0: [137 168 113 121  95  96 190 107 122 113 134 117 174 149 180  94 100]
1: [153 140 185 127 138  98 150 179 159 166 114 119 133 178 115 115 157]
2: [114 124 122 113 111 154 106 101 101  96 156 119 101  98 149 129 119]
3: [144  98 143 120 155 163 145 121 174 109 140 153 158 109 102 109 133]
4: [153 124 155 153 151 156 104 104 190  97 149 118  96 148 125 168 142]
5: [103 122 102 113  96  90 143 110 112 104 110 102 153  94 117  91 104]
6: [105 108 117 142 115 132 141 104 128 172 159 144 109 102 172 114 111]
7: [139 104 131 108 101  94 113 161  98 101 120 115 117 169 107 141 160]
8: [136  99 132 117 161 167 145 121 164 103 140 163 165 105 111 110 135]
9: [117 124 123 122 120 120 104 148 180 158 106 116 112 116 126 108 137]
10: [127 141 142 108  96 100 104 145  98 135 118 127 100 156 100 143 156]
11: [105 139 118 108 107 122 103 104 117 147 113 164 111 125 117 108 116]
12: [139 119 136  98  93  87 126 123  96 138  97 136 121 143 110 125 150]
13: [107 107 125 146 108 137 136 105 125 162 165 139 108 102 171 110 108]
14: [157 121 131 123 108 124  96 128 113 112 113 110 112 156 134 153 139]
15: [129 101 128 107 122 102 123 144 128 145 111 153 110 113 101 126 147]
16: [150 110 130 132 112 128 110 147 128 117 113 108 137 148 124 144 140]
17: [113 141 133 125 135  99 110 141 123 143 104 153 181 110 107 117  97]
18: [145 112 160 156 133 138 106 108 150 125 142 122  96 139 123 162 158]
19: [121  99 135 121 138  91 132 107 135 165 106 149 137 112 130 110 115]
20: [163 122 127 119 105 131  95 135 102 108 111 111 112 164 139 161 134]
21: [111 108 137 123  94 118 113 134 139 117 122 121 112 110 119 131 125]
22: [144 146 136 152 135 168 125 145 162 129 141 133 132 136 158 142 155]
23: [187 109 160 133 157  96 138 151 150 110 112 121 153 172 136 160 167]
24: [123 109 149 106 194 178 181 120 128 103 107 131 174 104 130 165 119]
25: [161 118 128 117 110 123  97 133 104 113 110 111 120 163 138 160 140]
26: [140  95 108 135 134 129 139 112 110 105 121 128  95 166  98 152 124]
27: [162 119 126 124 112 131 100 129 104 108 113 109 115 164 139 166 135]
28: [121 143 107 132  93  95 105 105  93 151 115 155  94 108 101 103 106]
29: [110 153 112 146 114 160 115 107 111 125 154 193 134  99 156 113 107]
30: [112 153 118 139 155 128 152 100 109 120 132 117 161 108 140 145 138]
31: [109 140 102 104 139 117 108 112 122 128 107 130 129 100 121 112 101]
32: [164 128 144 133 137 131 127 174 121 122 135 107 135 188 145 155 161]
33: [104 140 115 108 103 121 110 104 111 144 114 163 111 118 120 105 112]
34: [155 104 129 133 115 128 109 150 120 107 114 104 142 159 130 156 149]
35: [148 117 133 137 108 109 102 125 175 149 109 130  93  90 138  92 125]
36: [113 103 102 118  93  98 149 118 116 174 109 160 111 123 125 132 134]
37: [182 123 198 200 134 157 146 116 183 110 156 128 140 173 129 178 165]
38: [112 146 102  98 137 161 129 111 128 132 119 123 124 127 100 130 115]
39: [111 148 102  97 141 111 108 109 129 136 102 122 131  98 117 114 102]
40: [140  96 140 120 168 177 145 117 180  97 145 165 169 104 102 113 139]
41: [ 98 118 106 127 124 108 109 101 143 104  97 121 137 122 111  89 112]
42: [136  93 126 123 112 108  98 124  92 114  97 111 133 155 112 134 126]
43: [127 114 120 108  94  93 116 102 103 143 105 136 115 120 122 116 148]
44: [100 127 115  97 116 134 122 140  93 109 124 146  92 112 104 118  99]
45: [157 105 155 155 134 129 107 117 154 115 137 121 102 158 127 158 171]
46: [141 101 167 153  97  99 136 167 173 172 140 132 102 142 155 102 140]
47: [106 131 104 100 149 126 155  97 149 115 124 140 181 122 102 105 132]
48: [107 141 105 131 145 123 133 107 120 162 125 192 132 100 126  98 103]
49: [112 131 119 123 118 113 103 150 183 160 103 114 108 112 131 105 135]
50: [112 110 105 118 134 134 116 105 109 134  96 147 104 129 105  99 117]
51: [111 124 108 116  95  92 142 114  98 103 111 112 152 104 119 102 112]
52: [150 118 150 149 141 143 112 114 186 110 141 121  95 142 131 153 144]

[112 121 103 101 123 132  97 100 104 120 169 133 112 120 162 104 113] 2 13 33
[125 208 118 133 166 188 158 133 105 108 160 140 181 139 138 172 144] 30 22 24
[129 163 124 146 139 139 143 106 102 110 134 126 156 100 115 130 110] 30 38 31
[115 114 140 123  96 116 103 148 144 108 120 113 149 121 116 132 138] 21 16 34
[130  98 125 102  91  86 109 154  93  97 116 116 113 160  98 135 157] 7 10 42
[109 133 106 108 147 104 149 130  98 142 132 164 127 117 118 104 120] 48 33 31
[138 174 138 157 142 145 161 116 117 139 149 151 155 110 134 128 114] 30 29 48
[114 158 103 131 180 183 191 148 120 114 164 107 138 145 136 152 145] 30 22 24
[128 164 112 151 179 157 165 135  95 112 147 149 173 140 134 160 140] 30 24 22
[126 117 153 130 152 120 116 137 135 118 134  99 120 140 132 121 121] 16 21 14
[130 224 113 134 179 198 171 138 102  97 169 142 196 151 143 182 155] 30 22 24
[117 103 151  96 207 180 197 113 116  95 101 130 184  96 126 169 109] 24 8 30
[131 168 115 155 177 166 161 147 101 105 148 140 175 140 138 160 144] 30 22 24
[133 167 112 123  99 102 185 106 125 116 133 113 172 147 172  93 101] 0 51 5
[129 165 108 149 172 159 166 138  90 103 148 148 166 143 132 160 139] 30 22 24
[112 181 127 158 114 126 140 100  99  98 178  97 135 109 165 126 127] 30 2 13
[125 171 136 165 123 134 141 105 118 103 176 102 131 124 160 136 132] 30 22 2
[143 100 178 127 146 114 154 144 149 197 108 128 146 160 107  97 135] 1 19 46
[127 145 147 108  96  95  99 155  98 139 120 122 101 162  98 141 156] 10 7 12
[142 108 162 147 101 104 129 159 171 168 138 132 102 132 148  99 139] 46 35 9
[125 158 118 135 178 186 174 158 135 116 170 116 131 147 133 146 158] 22 30 32
[128 104 119 134 161 124 187 128 133 158 137 136 140 120 156 173 125] 30 6 19
[113 125 124 119 109 144 104 101 112 101 148 118 107 103 140 126 122] 2 21 44
[127 105 157  96 191 175 184 110 126 107 103 131 170  96 121 163 108] 24 8 3
[111  97 102 128  95  89 103 102  99 144  98 115 109 122 119 129  99] 43 28 42
[132  97 121 124 115 111 106 120  95 116 105 113 135 143 117 125 120] 42 16 14
[158 106 166 139 136 120 118 159 173 165 151 166 104 119 136 135 164] 46 18 45
[125 116 148 127 157 118 115 143 119 119 139  99 114 136 140 123 115] 16 21 14
[106 141 105 110 155 105 162 133  94 148 136 168 133 112 122 100 115] 48 31 33
[132 158 115 120  97 101 173 109 124 125 129 113 161 140 169  95 101] 0 51 5
[186 145 147 177 123 149 147 169 130 133 143 100 151 203 154 162 170] 32 23 22
